One turn moves every row onto another: examples first, then more rows asked
z_838: [-0.97 -0.67  0.12  2.54  0.69 -3.04 -1.31  2.75  2.50 -0.67 -3.21  1.33
  1.26 -0.15 -2.35]
z_501: [ 3.06 -0.28  0.09 -1.41  2.11  3.99 -1.16  1.98 -2.58  1.94 -0.76 -1.52
 -1.19 -6.05 -0.71]
z_317: [ 4.16  3.10  3.51  0.15  2.39  2.63  1.62  1.21 -4.07 -1.46  0.77  2.32
 -1.73  1.36 -4.59]
z_377: [ 3.81 -4.44  1.20 -1.54  1.17 -0.11  2.61  2.06 -1.02  0.12 -0.72  1.29
 -3.89  2.97 -0.93]
z_713: [-1.69  4.39 -2.32  0.15  0.34 -0.80 -2.55  1.18 -1.65  0.15 -0.20  1.25
 -3.10  4.53  3.46]
z_493: [ 1.35 -0.51 -1.20  2.87  0.85 -2.50 -1.15  1.72  3.32 -1.42 -0.73  0.07
  2.37 -0.16  0.13]
z_675: [-1.96  0.22  1.27  4.34  2.78 -0.41 -4.92 -1.88 -1.44  3.06 -1.51  3.46
 -3.02  0.41 -1.20]
z_236: [ 1.23 -1.28 -1.37 -5.11 -0.81  0.70  1.54  1.09 -1.49  0.75 -1.49 -0.42
  0.51 -0.83 -3.05]
z_464: [ 2.75 -0.10  0.64  1.24  0.64  4.69  0.78  5.12  0.82 -3.12  1.49  0.00
 -4.16  0.44 -1.38]
z_688: [ 2.24  0.28 -1.24 -0.44  5.02  2.81  2.00  4.75 -4.81  2.27  1.84  0.74
 -2.01 -2.63  1.93]
z_223: [ 0.59 -3.18  2.93 -0.16 -1.35  0.95 -0.75 -1.96 -5.01  1.83  0.15 -1.05
 -3.69 -1.18 -0.72]
z_292: [-0.91 -0.40  0.25  2.59  1.71 -3.02 -1.58  0.29  3.95 -0.23 -1.59  2.26
  1.21  0.99 -0.59]
z_942: [-1.50 -0.50  0.70  3.07  3.28  0.96 -5.50 -2.37 -1.46  2.52 -0.74  3.42
  0.19 -0.12  1.73]
z_915: [-0.86  1.74  0.30 -1.99  6.46  5.31 -0.69  2.89 -2.51 -0.20  1.60  3.24
 -3.87  0.34 -1.32]
z_772: [-1.64  1.09 -0.98  1.46  0.96  1.28 -4.60 -2.87 -4.30  2.42 -2.09  4.48
 -0.52  0.10  0.68]
z_512: [-2.57  2.03  1.62  3.19  2.10  3.39 -1.27  4.23 -3.69 -0.17 -2.54 -3.11
  0.81  1.56 -0.56]
z_228: [-1.74  0.31  0.68  2.70  2.38  0.08 -5.24 -1.91  0.96  2.78 -1.43  3.87
 -2.42  2.06  1.03]
z_83: [ 4.08 -2.69 -1.95  0.30  2.95  3.62  1.95  4.68 -2.74  1.33  2.38  0.75
 -0.50 -1.99 -1.04]
z_822: [-0.69  1.88  3.92  3.01  2.47  4.44  1.98  1.45 -1.81 -1.78  0.50  2.63
 -0.66 -3.62  0.77]
z_163: [ 3.40  3.38  3.87 -0.87  0.27  4.67 -0.05  2.62 -4.65 -0.87 -1.73  2.50
 -1.81  1.40 -2.28]
z_862: [ 3.02 -1.75  0.33  2.33  1.73  4.84  0.85  3.31 -4.70  2.43  1.40  1.15
 -1.52 -3.38  1.94]
z_601: [ 0.62  3.66 -1.72  3.55  1.59  5.58 -1.41  2.18 -1.69  1.09 -0.96 -2.01
  0.19  2.67 -3.36]
z_70: [ 1.49 -0.20 -1.58  3.44 -0.83 -3.54  0.55 -0.36  0.28 -2.03 -0.24  0.78
  1.51 -0.32 -2.06]
z_293: [-1.60  0.27 -1.58  0.87  0.31 -3.16  0.04  1.27  0.66 -2.61  0.43  1.19
  1.96  3.33 -0.61]
z_998: [ 0.02  1.74 -3.31 -1.27  1.70 -2.93 -3.01  3.44 -2.47 -0.34 -1.13 -0.47
 -4.97  3.37  1.39]
z_108: [ 3.72  0.13  2.64  2.24  0.11  1.36  3.81 -2.22 -2.03  2.08 -1.18  3.02
 -2.84 -0.49  2.00]
z_78: [-1.82 -0.10 -0.09  3.41 -0.30  0.69 -3.59 -3.22 -2.11  0.55  0.93  3.68
 -0.27  3.26  0.10]
z_211: [ 2.21 -1.12  0.89 -1.69  4.18  2.30 -1.36  2.53 -3.77  1.65  0.35 -2.44
 -3.05 -5.23 -0.48]
z_680: [ 4.27  0.11 -0.74 -0.79  3.33  2.52 -0.24  1.65 -2.06  1.62  1.31 -2.38
 -2.76 -5.24 -1.88]
z_63: [ 2.31  2.60  5.05 -0.97  2.54  1.49  1.20  3.73 -5.31 -2.29 -0.70  1.03
 -2.45  1.44 -2.12]
z_358: [-1.53  2.40  0.29  3.93  5.77  1.89 -0.34  1.59 -3.61  0.43  1.03 -2.61
 -0.50  2.42 -3.62]
z_914: [ 0.02  4.74 -2.82  0.85  2.18 -1.59 -3.00  3.12  1.25  2.04 -2.62  0.81
 -4.89  2.18  0.44]
z_878: [ 0.73  2.64 -3.08 -0.06  3.83 -1.25 -4.41  2.72  0.55  1.31 -0.21 -0.26
 -4.33  3.01  2.82]
z_326: [-0.51  2.93 -1.32  0.80  2.23 -2.53 -2.99  2.27  2.86  0.97 -1.69  0.83
 -3.86  3.07  2.40]
z_250: [ 1.49  4.40 -1.00 -2.55  1.24 -0.33  2.14 -1.40 -3.78  2.76  0.51 -1.21
 -4.43 -1.40  0.59]
z_450: [ 1.23  0.97  0.26 -4.36  3.80  1.46  2.61  0.93 -2.91  2.71 -2.86  3.99
 -2.35  1.33  1.92]

z_78 moves to z_713
z_601 moves to z_512
z_326 moves to z_292
Now find these:
z_250 moves to z_236
z_317 moves to z_163
z_70 moves to z_772
z_450 moves to z_377
z_675 moves to z_914
z_915 moves to z_464
z_878 moves to z_493
z_688 moves to z_83
z_680 moves to z_501

